128 stands for zero in the data rows.
Some points, one per row:
[152 183 177 155 126 119 177 124 174 133 124 174 147]
[118 105  77  83  94  73 126 133 162 119  75 126 183]
[153 143 106  78 180 130 170 172 102 156 107 159 134]
[177  74 182  88  96 152 157  74  90  76  82 170 176]
[ 91  90 176 175 112 113  96  89  88 102 164  84 108]
[144 132 135 112 160 131 141 117 145 178 139 117 144]
[183 155 143  86 182 127 153 168 149 104 101 180 146]
[123 141 112  97 177 104 137 148 148 153 129 112 123]
[ 98 122 164 111 178 174 127 134 105 113 113 133  88]
[148 101  85  81 176 153 174 130 158 162  94 176 175]
[112  96 183 183  89  87  85  76 121 108 179  73 124]
[157 177 152  77 106  78 131 159 135 149  92 131 162]
[101 127 146  95 140 124  94 115 152 124 117 161  73]
[149 148 114  85 149 105 166 163 103 115 123 167 112]
[102 177 144 144 101 108 178 160 164 171 136 158 104]
[168 169 104  87 102 151 111 176 177 122  87 164 165]
[ 74 144  89 166 150  79 104 183 143 179 167 101  80]
[ 94 130 144 136 175 171 118 133 130 123 115 134  83]
[110 157  80  79  84  99 165 137 156 155 100 166 172]
[165 106 128  74 165 147 181 139 108 181 101 171 138]
[135  86 123 165 137 156 113 170 120 157  89  91 160]
[158 154 168 169 139 143  82  91 170 177 169  92 155]
[ 92 165 118 167 115 155 144 155 173 147 155 115  99]
[ 75 166 122 137  92 129 133 122 155 144 126  90  76]
[ 96 158 110 124 173  95 125 180 134 173 132 123 101]
Then 24 other points, each followed by its number:
[ 90 133 120 144 166 168 101 125 112 142 131  93  79] 0
[ 79 125  88 171  81 101  79 156 112 169 171  77  89] 1
[132  79 130 101  98 109 124 112 140 140  76 133 173] 2
[122  87 171 119 109 144 128 105  81  77 104 125 125] 3
[176 112  93 161 144 181 101 109 183  86 141 162 133] 4
[145  90 134 121  86 160 103  81 176  83 121  97 174] 5
[166  84 155 150 141 137 136 123  91  90 109 139 156] 6
[115 137  78 158  85 117 119 149  79 163 145  94  92] 7
[174 181 180 100 114  85 120 166 160 117  91 143 167] 8
[130  99 172 176  93  92 138  83  93  78 123 106 105] 9
[107 156 154 166 107 136  90 104 144 174 173  90 132] 10
[171  79 116  84  97 115 140  75 115  84  80 175 181] 11
[ 78  88 163 133 166  88 149 178  97  89 137 128  96] 12
[169 147 177 125 131 148  88  80 111 152 158  80 114] 13
[105 113 105 148 125 103 100 154  73 118 155 122 100] 14
[147  76 178  91 168  94 155 131 128  94 114 146 169] 15
[108 126 117 143 145 154 123 121 100 112 172 124 127] 16
[155  81 151  82 127  89 161  94 144 103  79 148 178] 17
[ 81 173 101 159  95 138 130 165 104 160 135 113  75] 18
[126 135 147  99 146 145 166 127  99 150 127 130 131] 19
[ 89 116 100 168  87  79 172 114 157  95  99 138  95] 20
[109  97  90 134 135  93 179  97 147  80  79 182 142] 21
[ 76 109  82 163  82 155  92 158  76 180 159  82  79] 22
[ 82 180 148 156 118 133 112 146 139 107 112 119  87] 23
Which two of these numbered points are nearest to each point below, ignoring the 3 directions in which the first points spread most? Their numbers follow each, nearest first.
[129  92  94 118  83  83 133 145 122 135  73 112 170] > 2 1
[170  75 181 128  99 111 123  79 129  88 112  99 171] > 17 6
[116 131 136  80 112 157 145  84 118 121  86 118 158] > 0 19
[134 115 139 142 159 166 112 111 113  93 168 144 140] > 16 6
[178 182 174  76 143  86 158 175 136 144  97 157 163] > 8 19
[166 119 169 115 124 146  75  78 117 123 157  88 107] > 13 10
[156  80 113  90 101 112 151  93 109 100  78 172 177] > 11 2
[ 79 152  79 173  77  84 108 174 153 183 177  79  91] > 1 7
[120 134  81 170  80 116 115 136  82 165 149  89  82] > 7 1
[141  83 102 113 142 114 169  88 123  79  77 181 159] > 21 11
[180  94 131 157 156 182  78  87 180 114 160 141 153] > 4 5
[133 107 124  75 151 134 177 138  98 168 119 166 143] > 19 2
[ 83 104 108 180 119 170  89 110 171 139 176  79 112] > 5 0
[155  77 153 109  90 118 116  82 137  96  81 150 177] > 2 11
[111 145 132 129 130 101  90 126 146 133 150 136 102] > 11 0
[144 163 133  89 179 173 183 173  92 141 133 169 126] > 19 16
[ 84 176  99 146 113 140 156 161 126 164 130 110  77] > 18 3
[ 90 121 127 162 120 161  81 102  80 172 162  86 103] > 0 1
